In the data rows, the value 128 means zero.
Here is a table of points, one per row:
[167 148 159 178 180 110 176 107  84 129 126 171 126 133 132  99 105  84 139  88 108 118 167 129 158  70 124 177 171 138 156  91 167 115 106 138  54 149 163 114 145 168 156]
[138  59 137 164 136 123  89 134 102  90 121 195  87 118 166 136 154 145 111 103 128 128 146 128 118 131  91 139 153 176 115 130 123 107 107 101 125  93  93 156 147 154 134]
[149  97 102 162 176 140 145 175  99 111 113 152 131  63 149 187 134 119  76 107 105 132  78 131 105 109  99 118  92  86 122  83 143 114 165 119 182 126 192 131 120 126 159]
[148 117 200  64 162 134 133 131 131 116 143 130 143 141 109 125 150 134 122 125 106  99 182 164 137 168 141 101 162  79 127  64  77 175 126  73 132 158  82 169 101 102 122]
[148 185 113 110 159 146  82 179 130 137 135 111 119 102 129  86 139 152 112 185 126 113 181 125  60 115 158 147 153 105 106 175  86  97 145 156  47 183 197 140 130 131 112]
[156 100 160 158  84 145 105 166  97 119 181  84  84 111  87  87 125 120  99 178  99  93  72 117 183 130 138  96 135 121 129 166 146 129 131 159 120 183  87  78 157 159 176]
[160 137 123 129  82 131 112 170 153 149 154 135 230 131 161  93 151 122 116 147  95 126 135 105 178 124 106 130 205 106 156 117 164  98 138 144 156  85 145 169 146  67 139]
[ 98 117  93 128 151 100  95 133 109 167 122  69 152 148 161 151 144 155  92 130 133 181 120 105 138  89 176 112 156 133 154 174 170 111 106 108 146 172  91 153 174 198  94]
[ 91 134  69 137 184 164 131  85 132 159 119 185 109 176  98 110 126 134 208 147  59 123  67 113  94 179 136 137 110  52 181 152 162 119 110 134 134 154 101 103 136 107 108]
[161 128  77 108 124  76 155  97 156  88 134 138 128 171  67  78 137 179 120 127 116  84 162 135 125  74 107 112 138 189 106 147 150  97 166  99 181 118 135  95 115 128 159]
[ 97 104 153 103 133 123 121  68  69  72  95 154 138 125 157  93 177  96 110 135 164 153  87 141 121  78 157  47 156 115 124 160 149 132 151 177 114  93 159 112  77 105  96]
[ 93  96 115  86 129  90 113 155 206 135 158 130 139 109 131 114 126 122 148 149 109 178  91 151 150  69 103 105 100 144 197  91 108 158 132 158  83 114 107 144 114 164 153]
[104 134 136  76 114 111 135 135  34  99 137  63 102 132  78 195 101 154 133 106 134 133 146 125 107 154 123 128 151 127 170 109 153  97 152 153 121  92 122 165  98 103 167]
[135  69 155 132 117  67  98 157 130  92 140 128 153 126 163 150 100  58 169 124 106 108 134 116 102 111 126 180 184 123 117 187 129 152 143 138 165 145  81 119  92 110 106]
[142 194 162 143 115 108 172 126 137 160  72 177  97 125 129 159 158 117 141 121 186 125 140  74 170 102 164 117 177  93 155 144  87 128 139 105 145  81 103 106 129 154 127]
[ 95 115 101 106  74 161 129 138  84 133 146 125 150 113 187 115 147 164 176 108  94 107 126 110 125 124 192 161  89 185 157  67 102 103  81 111 144 168 139  57 107 125  98]
[182 136 127 102  91 152 175 119 132 199  99 105 113 110 167  66  68  85  82 118 123 139 107 155  78 178 203 127 115 132 159 124 158 126 119  89 129  54  90 151 153 141 159]
[104 122  77  99  51 103 157 132  94  84 131 170 162 137 122 173  82  91 115 146 120 167 165 134 159 163 103  96 142 103  85 130 146 127 135  82 105 145 156  88 186 144  95]
[120 173 110 112 154  62 182  87 154 103 108 139 108 147 196 187 139 147 108 155  91 121  84 169 171 194 155 141  97 194 163 204 102 129  86 121 132 195 170 170 137  71 166]
[130 153  93 111 157  60  87 184 139 131 175 154 135  95  92 160 155 140 143 117 107  91 134 118 149 160 187  92  34 143 133 147 134 152 157 110  94  48 116 130 133 131  85]
[100 164  88 118 140  78 101 132 115 100 142 135 130 153 119  87 105  86 127 107 199  97  72 176 130 130 162 186 158 112  96  69 109 145 126 170 147 100 124 151 192 124 126]
[ 91  34 138 183 145 158 102  53 194 117 153 107 153  86  80 167 103 113 114 105 183  99 193 132 119 172 188 142 154 131 155 154 101 149 125 124 134 133 177 132 137 121 157]
[ 83 148 156 117 103 136 124 141 108 166  94 162 155 150  80  86 152 106  60  62 131 163 108 122  94 130 104 158  96 160 154 141  66 145 200 131 126 178 106 119 158 119 124]
[ 82 110 112 151  95  87 160 133 106 148  69 105 118  81 152  84 127 167 167 122 119 128 159 147 124 197  28 160 154 122 118 170 106 130 162 150 132  87 138 136 139 139 114]
[ 59 130 110 189 107 168 155 167 129 127 123 111 112 141  84 129 171 145 116 105 123 100 126 182 184  79 150 143 152  99  89 117 118 112  83 119 127 121 107 171 115 103 133]
[ 93 126  94  77 151 146  93  91 215 130  98 110  30 164 169 163 153  92 101 154  54 141 128 100 143 128 131 172 179 129 121  77 149 123 140 114 124  99 143  67 100 134 119]
[155 151 135 154 107  76  89  74 103 153 114 125 147 124  93 126 127 137 107 124  98 162 140 118 121  94 142 176  73 106  97 170 150 152  96  79  94 119 117 106  77  44 169]
[168 117 126 127 152  95 124  96 123 194 187  61 101 145 140 125 174 116 134  98 160 146 134 107 123 124  55  66 118 105 127 110  67 108  74 129 134 107 132  92 173  84 150]
[103 100 126 111 189 141 156 105 133 180 178 129 171 118 144 114 158  97 149 167 180 158 167 135 178 173 141 163  91 105  88 108 128 104 203 115 148 180 117 138  83 162 167]
[108 175 220 157 130 119  95 135 174 124  89  83 160 106 140 134 130  98 153  95 124 109 135 197 135 137 100  97  80 139 138 111 165  82 144 134 133 144 138  98 120 149 111]
[117 153 149 143  96 143 143 106 162 107 149 167 126 134 165 165 117 175  88 150 183 114 190 140  72 101  95 137  77  83 144 111 168 132 118 187 142 132  71 110 152 109 128]
[129 153 120 137 105 175  42 100 126 146 132 151 118 176 144 129  64 113 134  83 154 111 127 108 153 142  41  93 101 140 129 119 149 115 146 109 119 145 140 175  99 129 140]
[198 175 105 159 129 114  98 163 114  44 111 102 124 155 138  82 150 126 135 149 191 150 125 108 125 188 130 158 111 104 164  98 138 160 122 104 145 136 154 136 100 132 124]
[121  92 207  95 116 113 101 129  93 183 152 151 107 132  89 132 105 184 126 187 146 107  85 156 143  99 110 158 129  98 136 133 107 130 107  85 142 111 227 131 116 185  89]
[215  83 119  90 132 136 104 144 134 123  64 136 120 137 155 152  80 191 170 106 135 165 145 145 148  76 174 121 126  95  79 147 121 151 148 178 146 143 133 109 179 103 159]
[192 128 123 127 159 161 135 145 133 142 102 149 136 126  44 158 111 112  99 137 131 154 136 130 163 167 112 154 134 172 141 132 115  98  69 198 156 125 128  89 118 108  44]
[113  88 178 177  65 131 156 149 168  98 138 142  97 164 104 124 179 145 149 113 138 160  94  92  78 155 156 131 115 134 103 106 175 138 142 129 121 132 189 162 180 108 113]
[111 120 137 146 131 167 107 179 105 176  89 129 169 188 113 171 147  92 159 202 139 128 155 146  68 142 122  89 120 184  96 136 132 145  89 145 126  88 121 133 109 165 192]
[108  50 111  91 128 120 170 174 151 107  71  97 111 122 119 104 111  92 139 128 169  81 143  91 111  88  97  98  75 116 125 120 144 108  91  90 104 166  95 147 109 100 121]
[ 75 174 178 111 190 222 134 161 121  73 168 120 142 115 161  98  87 149 120 136 141 142 112  99 120 103 112 132 142 144 129 181 121 125 121  68 111  97 109  85 182 104 144]
[ 68 179 125 115 139  94 122  80 152 135 133 155  97  81 119  77 107 139 148 139  78 138 133  63 122 150 140 105 110 143  73  83 137 132  49 172 175 157 136 165 124 148 124]
[155 151 126 149 119 120 139 138 154 157 151 125 135  90 108 169 106 165 165 118 178 143  85 168  71 143 116  81 221 173 115  92 151 145 121 106 105 158 105  97  76 132 146]
[124 136 146 182 143 136 164 168 112 163 196 117  48 153 171 104  84 144 126 113 113 141 173 149 156 110 160  99 122 150 114 156 120 161 167 170 142 135 139 130  64 113  94]
[144 130 116 184 133 135 136  56 121  89 106 123 164 115 113 129  94 149 130 204  66 125  90  92 121 133 133 104 124 142 105  34  58  89 162 137 106 125  78 114 129 121  88]
[187 164  93 104  71 209 151  93 131  91 138 116 100  85 107 144 150  79 166 131 126 162 128 151 126  65 104 142 108 143 156 176  92 145 148 101 162 118 120 177 158 158 127]
[161 141 115  89 114 165 172 120 163 101 159 114 175 152 136 150 147 139 101  48 110 115  91 102 124 183 136 133 108 106 100 179 100 119 113 174  95  96 103 153  83 222 133]
[140 126  98 123 154 167 153 107 102 166 102  80 163 107 148 149 158 150 113 119 137  57 122 116 136  88  86 156 120 137 111 126 172 209 159 123 111 128 140 145 148 115  70]
Along one direction, these points spread out more than along any other. How many in every 100 of the points above lie lower along it than each point below? Round to a whole number. More than half of the points above lie lower than the first one.
[161 128  77 108 124  76 155  97 156  88 134 138 128 171  67  78 137 179 120 127 116  84 162 135 125  74 107 112 138 189 106 147 150  97 166  99 181 118 135  95 115 128 159] 30
[111 120 137 146 131 167 107 179 105 176  89 129 169 188 113 171 147  92 159 202 139 128 155 146  68 142 122  89 120 184  96 136 132 145  89 145 126  88 121 133 109 165 192] 85
[113  88 178 177  65 131 156 149 168  98 138 142  97 164 104 124 179 145 149 113 138 160  94  92  78 155 156 131 115 134 103 106 175 138 142 129 121 132 189 162 180 108 113] 36
[148 117 200  64 162 134 133 131 131 116 143 130 143 141 109 125 150 134 122 125 106  99 182 164 137 168 141 101 162  79 127  64  77 175 126  73 132 158  82 169 101 102 122] 45
[215  83 119  90 132 136 104 144 134 123  64 136 120 137 155 152  80 191 170 106 135 165 145 145 148  76 174 121 126  95  79 147 121 151 148 178 146 143 133 109 179 103 159] 96
[142 194 162 143 115 108 172 126 137 160  72 177  97 125 129 159 158 117 141 121 186 125 140  74 170 102 164 117 177  93 155 144  87 128 139 105 145  81 103 106 129 154 127] 66
[117 153 149 143  96 143 143 106 162 107 149 167 126 134 165 165 117 175  88 150 183 114 190 140  72 101  95 137  77  83 144 111 168 132 118 187 142 132  71 110 152 109 128] 70
[140 126  98 123 154 167 153 107 102 166 102  80 163 107 148 149 158 150 113 119 137  57 122 116 136  88  86 156 120 137 111 126 172 209 159 123 111 128 140 145 148 115  70] 89
[104 134 136  76 114 111 135 135  34  99 137  63 102 132  78 195 101 154 133 106 134 133 146 125 107 154 123 128 151 127 170 109 153  97 152 153 121  92 122 165  98 103 167] 91
[138  59 137 164 136 123  89 134 102  90 121 195  87 118 166 136 154 145 111 103 128 128 146 128 118 131  91 139 153 176 115 130 123 107 107 101 125  93  93 156 147 154 134] 87
